(in the rows, 100 means zero)
name the system of each run:
H, run 1 (11 x 20):
76 80 85 108 142 100 124 82 82 128 122 102 91 111 75 79 78 85 96 97
129 115 125 73 115 94 86 132 90 122 125 97 84 97 62 99 121 94 128 102
92 99 131 118 74 109 70 121 88 114 93 114 92 125 143 95 124 80 103 86
84 119 92 86 80 78 120 89 133 126 105 92 121 92 125 78 96 96 62 88
153 113 105 111 105 107 120 99 113 95 82 122 91 67 91 108 93 106 70 126
87 81 71 104 127 119 102 126 102 92 77 122 96 107 131 126 82 86 125 134
75 89 103 68 75 93 96 83 125 82 99 83 116 72 87 91 85 91 150 106
101 100 128 150 90 115 91 79 88 71 114 61 96 84 88 112 97 88 90 85
90 128 53 113 124 98 115 110 86 87 111 93 92 136 86 88 112 75 88 76
119 107 105 105 88 90 101 94 99 138 86 125 98 120 55 65 109 116 134 114
104 106 127 122 86 95 72 126 95 141 106 81 118 118 122 141 112 122 104 118
N, run 2 (11 x 20):
93 142 105 110 108 91 103 131 115 114 122 72 134 110 73 132 112 103 100 111
113 110 111 96 128 120 89 135 81 51 105 112 71 100 88 105 119 82 100 81
73 92 96 135 104 99 112 100 124 79 91 138 101 73 79 108 83 118 68 107
105 110 99 100 73 80 71 118 115 79 94 62 102 71 88 123 97 137 129 104
107 64 95 131 99 132 80 87 72 66 86 102 80 127 118 105 105 120 105 94
86 89 65 77 88 89 115 65 106 86 77 115 132 106 105 119 85 126 79 113
130 86 111 63 95 77 83 78 62 117 104 81 84 89 79 103 97 122 118 94
80 67 114 107 91 114 84 87 82 130 108 144 106 143 98 97 121 98 108 103
74 122 109 52 105 82 117 109 112 110 79 104 129 115 104 70 92 113 111 96
106 107 160 112 130 98 101 106 60 129 100 80 93 98 97 101 84 93 96 99
67 101 121 101 93 106 91 119 108 98 102 137 118 99 117 131 107 47 101 114
E, run 3 (11 x 20):
96 127 126 117 94 73 103 86 75 108 75 79 98 110 72 60 91 121 101 74
121 107 122 88 137 97 95 130 62 134 104 104 83 117 122 114 105 101 77 99
115 100 86 57 92 103 97 134 146 116 106 119 106 87 117 102 114 116 110 120
87 123 126 131 76 110 116 91 135 103 90 86 142 93 85 101 91 85 125 129
102 113 97 101 99 91 110 73 59 84 70 113 104 104 103 119 87 41 94 106
122 71 77 69 118 106 120 71 96 96 98 124 66 86 101 60 87 102 84 89
92 84 104 111 119 118 102 104 120 123 158 62 89 91 91 87 102 93 104 89
96 118 99 117 77 104 65 135 100 70 113 97 88 103 105 122 129 68 114 84
99 119 70 136 89 85 102 110 103 87 51 130 90 111 89 85 94 125 94 101
115 117 95 97 131 77 114 96 73 120 93 61 102 100 74 105 76 131 98 107
140 85 127 73 117 128 90 116 93 88 110 92 93 89 126 131 110 111 94 114
J, run 4 (11 x 20):
148 112 134 105 89 129 104 86 94 106 112 85 115 111 88 109 121 73 118 122
74 91 90 101 93 123 97 83 91 82 120 101 116 133 133 115 119 54 84 84
72 121 53 91 102 79 120 103 130 110 108 93 135 106 88 116 94 106 92 109
121 119 105 141 125 100 101 118 84 107 108 66 100 101 74 136 92 124 92 116
102 81 88 90 134 124 92 116 73 54 87 101 77 104 135 118 92 97 92 93
101 82 86 57 89 105 105 92 137 63 102 119 107 76 98 94 104 138 82 96
119 94 110 114 70 76 72 96 99 121 125 91 78 75 84 112 114 128 73 80
110 108 73 114 96 84 82 124 79 109 75 110 53 111 121 77 103 89 110 80
120 90 91 100 78 111 109 84 118 98 58 135 107 107 89 78 97 115 136 134
112 89 131 94 65 103 79 65 80 99 118 97 116 104 68 122 120 82 126 107
51 104 88 103 101 93 90 100 81 96 118 98 104 140 91 86 117 73 107 63
B, run 5 (11 x 20):
92 107 70 99 85 93 117 77 113 124 116 105 128 105 117 131 99 58 73 116
137 114 68 63 98 92 114 106 123 94 102 111 77 76 73 69 106 87 116 100
100 93 97 110 139 146 126 110 114 78 98 121 118 117 103 116 97 92 94 132
68 91 77 81 82 83 88 102 125 73 109 93 115 63 87 136 86 91 119 109
106 98 71 126 102 109 109 89 114 67 88 100 87 106 72 69 98 146 91 86
81 87 90 109 135 86 107 97 78 114 109 115 104 93 97 145 78 106 57 111
101 79 109 60 100 81 75 123 102 96 99 117 71 69 84 89 99 140 114 86
106 81 132 135 101 130 90 99 98 103 89 107 116 130 108 111 108 153 89 116
101 91 103 94 58 65 69 76 74 115 107 103 107 90 91 144 107 97 93 98
130 98 112 85 92 99 103 71 73 102 83 116 86 126 73 52 115 121 106 81
105 105 143 95 123 107 112 87 67 125 99 90 128 115 104 129 88 82 97 125
P, run 6 (11 x 20):
93 113 94 116 80 111 111 89 132 104 125 75 118 92 82 94 102 53 133 112
98 108 86 126 117 124 119 105 103 86 79 97 94 127 86 58 95 85 140 106
99 117 59 109 130 112 127 105 97 97 93 74 113 136 128 101 92 103 79 102
141 133 87 85 108 105 107 103 90 62 114 59 99 100 93 115 120 94 79 83
119 120 102 145 89 107 90 101 91 78 108 119 95 113 59 115 128 107 73 90
77 114 61 122 87 62 87 105 97 99 87 107 106 104 58 122 93 129 105 100
109 76 84 80 100 88 78 85 58 83 73 102 91 114 90 118 94 138 123 102
95 65 92 78 100 99 94 60 62 100 118 127 101 112 104 132 105 86 68 95
93 86 116 69 103 82 105 70 94 114 137 108 98 73 50 91 98 88 95 88
85 92 143 103 118 98 95 109 83 145 105 124 104 122 65 82 102 108 129 110
68 114 105 61 124 78 105 131 90 124 81 126 109 118 123 92 89 88 101 99
H, run 7 (11 x 20):
95 125 81 80 129 103 103 146 101 86 78 100 105 128 99 98 102 106 136 111
82 96 130 108 57 77 78 87 96 108 63 100 107 93 92 83 87 117 141 102
83 108 95 134 87 77 84 102 100 100 116 63 104 84 107 137 92 118 63 83
126 108 47 90 99 102 106 97 101 60 96 116 81 110 84 92 121 115 74 81
110 59 91 109 111 116 104 73 84 130 85 114 95 126 96 83 87 132 125 123
102 101 116 61 101 84 84 100 78 117 119 61 122 102 102 138 101 107 117 107
95 98 120 89 68 96 79 79 73 62 99 127 98 103 101 113 124 73 73 71
67 75 95 112 123 111 122 81 109 115 126 126 103 111 93 81 96 100 58 89
132 111 122 65 140 112 115 127 108 107 113 100 93 93 75 85 105 124 103 109
98 95 139 99 103 108 78 128 72 100 65 115 84 110 139 97 96 88 123 104
54 103 98 83 80 63 99 98 116 117 101 91 105 71 123 92 78 81 88 83
P, run 8 (11 x 20):
129 68 109 109 75 113 85 83 105 99 105 121 96 71 116 144 103 98 83 128
71 67 94 101 78 107 88 89 133 88 128 117 101 72 76 108 101 83 126 108
68 71 106 109 92 113 98 77 102 111 98 87 102 121 94 58 88 108 147 96
97 102 86 90 115 102 117 85 76 132 93 79 103 131 137 83 90 62 109 100
143 121 97 72 132 114 135 103 102 98 110 96 87 90 107 81 104 66 77 99
119 128 117 119 112 124 113 128 132 102 124 106 115 107 77 101 126 115 76 109
77 146 97 114 81 84 84 140 120 80 84 95 122 117 85 109 116 116 115 95
103 110 92 116 77 87 89 90 76 61 40 100 99 110 115 101 89 125 99 94
113 80 80 117 92 95 101 65 81 88 88 93 100 79 117 147 77 100 70 115
103 66 95 100 106 110 87 87 97 81 139 95 80 65 65 128 97 87 111 103
66 64 100 118 109 114 85 95 92 112 133 112 86 124 71 81 111 108 122 84
B, run 9 (11 x 20):
103 110 126 88 109 103 95 105 98 97 147 66 115 84 66 131 111 77 111 102
84 120 95 98 103 111 87 119 95 60 117 94 101 131 66 88 132 100 113 67
61 142 95 109 108 75 111 113 93 101 84 95 138 131 95 115 97 105 80 94
106 140 100 101 97 57 93 136 92 96 60 107 79 71 93 100 85 99 100 94
88 86 123 136 112 115 98 118 90 97 57 142 77 103 123 85 82 98 102 108
71 66 101 116 78 87 84 88 106 139 89 96 100 83 132 108 70 96 122 119
140 76 76 109 79 109 93 76 101 114 103 70 68 96 126 72 102 117 106 90
122 78 101 84 111 127 115 70 92 114 134 102 101 114 130 107 112 77 56 97
112 104 115 48 90 99 103 100 129 114 143 100 110 82 77 94 122 84 107 99
121 125 103 113 104 132 107 119 119 83 115 98 120 130 66 104 133 102 116 114
74 126 70 95 96 85 99 101 90 69 96 110 130 117 80 145 109 68 102 105
N, run 10 (11 x 20):
101 108 100 70 125 95 91 122 62 77 94 127 67 111 100 87 112 68 96 70
75 96 116 124 104 81 110 107 119 131 96 139 100 77 94 95 84 117 57 104
110 125 134 93 68 91 73 131 122 100 97 68 112 83 109 110 112 114 128 103
110 84 116 135 106 143 103 91 84 64 73 107 84 118 125 83 96 85 106 101
87 104 66 99 99 89 129 76 120 98 79 101 129 80 105 128 68 91 89 131
130 81 88 73 101 90 81 98 84 109 125 65 68 71 97 112 97 96 126 95
79 61 87 119 93 129 94 78 107 108 131 123 96 133 108 85 121 94 87 87
90 140 84 68 87 74 120 90 114 97 92 76 129 115 87 73 104 116 91 82
131 121 126 123 118 90 92 106 45 120 98 88 77 114 78 107 106 92 91 89
87 105 94 101 95 102 94 129 113 106 92 167 109 112 106 127 119 77 87 120
112 105 118 71 109 97 110 124 134 92 84 98 87 60 99 65 84 130 111 103
E, run 11 (11 x 20):
95 84 108 108 124 126 95 124 104 120 136 122 108 108 108 144 111 71 95 127
83 103 67 73 69 95 95 101 128 59 88 119 112 93 87 100 108 87 134 103
78 105 122 145 108 108 122 72 89 80 74 87 107 106 84 68 74 104 96 91
96 92 90 78 133 77 93 104 50 108 113 90 72 93 116 124 88 81 73 79
119 72 104 78 91 111 80 122 131 101 109 113 69 75 112 77 110 138 110 96
74 106 104 154 86 103 90 115 122 130 110 73 124 117 100 115 99 103 122 119
114 135 95 87 70 75 85 93 67 74 63 93 110 113 105 121 110 82 106 92
128 89 105 100 112 108 124 74 96 111 72 130 93 106 107 70 88 133 61 107
101 91 100 74 120 96 108 93 105 140 153 77 115 91 84 124 99 93 95 111
109 94 127 85 74 130 79 107 114 63 112 118 102 96 95 105 132 75 124 101
59 100 73 141 97 103 115 91 109 93 78 134 113 125 98 91 91 87 92 103
J, run 12 (11 x 20):
144 112 112 59 128 123 122 111 107 106 126 87 97 94 102 90 114 81 99 108
111 88 110 109 93 134 105 88 115 108 123 100 110 123 145 101 122 97 53 94
109 125 56 80 77 73 104 106 116 116 97 91 111 94 136 127 103 82 75 106
134 145 79 142 95 108 108 119 116 83 92 89 102 107 81 111 116 102 88 110
103 74 75 133 101 123 85 102 91 71 91 116 91 100 116 150 97 87 103 125
95 89 57 65 97 106 90 106 121 52 120 88 101 89 82 110 112 108 126 95
97 70 86 129 93 104 86 75 98 98 124 81 91 105 74 98 104 155 86 82
110 83 67 80 112 68 81 96 53 116 87 102 64 105 104 105 90 116 102 87
129 107 105 74 102 104 103 102 91 90 74 132 93 127 75 65 117 137 109 96
102 78 143 98 63 96 71 82 81 112 87 134 113 113 103 119 117 120 98 107
70 131 111 77 67 65 76 117 89 95 88 98 107 110 97 92 115 82 120 72

runs to name:
run 13 (2 x 20):
77 107 107 112 71 121 106 110 149 93 92 105 119 99 129 76 104 70 118 108
106 116 54 141 78 97 116 94 131 114 102 83 102 94 101 99 94 71 104 115
 : B
run 14 (2 x 20):
82 65 107 100 105 93 98 56 75 86 113 76 101 72 81 121 70 100 102 97
97 78 116 94 120 105 94 85 80 87 130 69 77 97 74 70 99 133 96 64
 : B
run 15 (2 x 20):
99 103 84 53 95 65 73 124 84 97 86 80 87 88 107 109 94 120 131 89
101 66 104 112 58 88 69 65 80 94 98 102 74 82 112 101 100 105 91 77
 : H
run 16 (2 x 20):
64 122 116 97 92 77 82 137 112 109 97 93 96 110 95 68 108 126 110 66
118 116 115 123 79 76 87 111 103 116 76 90 78 87 112 76 96 146 74 81
 : H
run 17 (2 x 20):
95 92 125 76 111 95 72 129 72 129 123 116 85 127 112 97 128 111 86 74
101 118 111 68 73 60 92 106 103 132 93 128 93 91 108 81 112 100 72 78
 : P
run 18 (2 x 20):
117 94 61 83 86 97 97 96 109 66 74 145 104 99 85 125 110 124 94 118
87 72 97 86 75 105 95 54 103 71 104 103 136 107 81 129 102 131 96 110
 : P
run 19 (2 x 20):
109 104 101 91 94 96 66 130 97 108 133 51 91 110 99 107 124 127 125 81
108 121 114 130 74 115 79 131 115 85 78 108 113 124 126 117 126 124 89 105
 : E
run 20 (2 x 20):
102 89 118 76 106 110 90 77 45 67 85 99 103 129 93 109 105 87 120 91
61 77 94 87 113 76 108 79 76 117 83 149 103 99 91 104 74 89 89 106
 : N
run 21 (2 x 20):
94 72 114 115 97 111 102 76 91 133 109 138 87 123 77 59 110 90 113 97
70 135 97 90 102 83 113 122 122 131 95 88 138 129 95 87 99 105 120 110
 : N
run 22 (2 x 20):
90 118 92 112 88 96 80 133 98 104 97 115 74 127 101 65 128 88 116 69
96 149 89 117 115 77 109 140 103 118 78 89 95 121 94 74 102 114 95 89
 : E
run 23 (2 x 20):
108 114 111 93 129 97 90 147 93 88 78 102 86 99 71 99 96 126 141 112
91 59 146 104 93 131 83 84 93 69 87 101 99 99 117 92 94 132 112 98
 : J
run 24 (2 x 20):
73 103 69 98 93 97 98 101 118 99 137 111 105 115 54 93 121 76 123 90
78 79 87 136 118 103 92 102 90 140 113 81 106 130 85 107 89 130 123 116
 : J
run 25 (2 x 20):
110 121 78 129 90 92 83 121 106 57 98 85 92 79 88 138 106 109 86 94
100 80 78 140 79 100 70 92 91 66 94 100 81 99 82 117 104 136 103 91
 : P
run 26 (2 x 20):
121 123 78 115 115 80 117 99 77 111 51 100 85 100 84 89 70 92 123 120
148 95 90 80 134 118 120 95 88 104 99 63 83 92 123 92 85 103 100 113
 : E
run 27 (2 x 20):
127 131 78 75 102 100 114 106 112 77 110 119 110 114 80 102 133 116 58 87
98 112 120 110 122 110 118 108 116 91 117 122 120 90 43 117 103 115 81 117
 : E
run 28 (2 x 20):
124 139 88 96 83 62 89 103 80 93 91 103 104 102 72 131 117 115 67 89
97 112 100 136 103 100 76 143 85 78 76 138 81 116 93 120 114 109 96 97
 : J
run 29 (2 x 20):
116 105 108 103 109 103 134 71 100 96 68 142 101 98 79 69 87 110 69 109
96 87 99 75 144 99 119 92 86 128 140 90 101 90 74 111 85 79 100 109
 : E
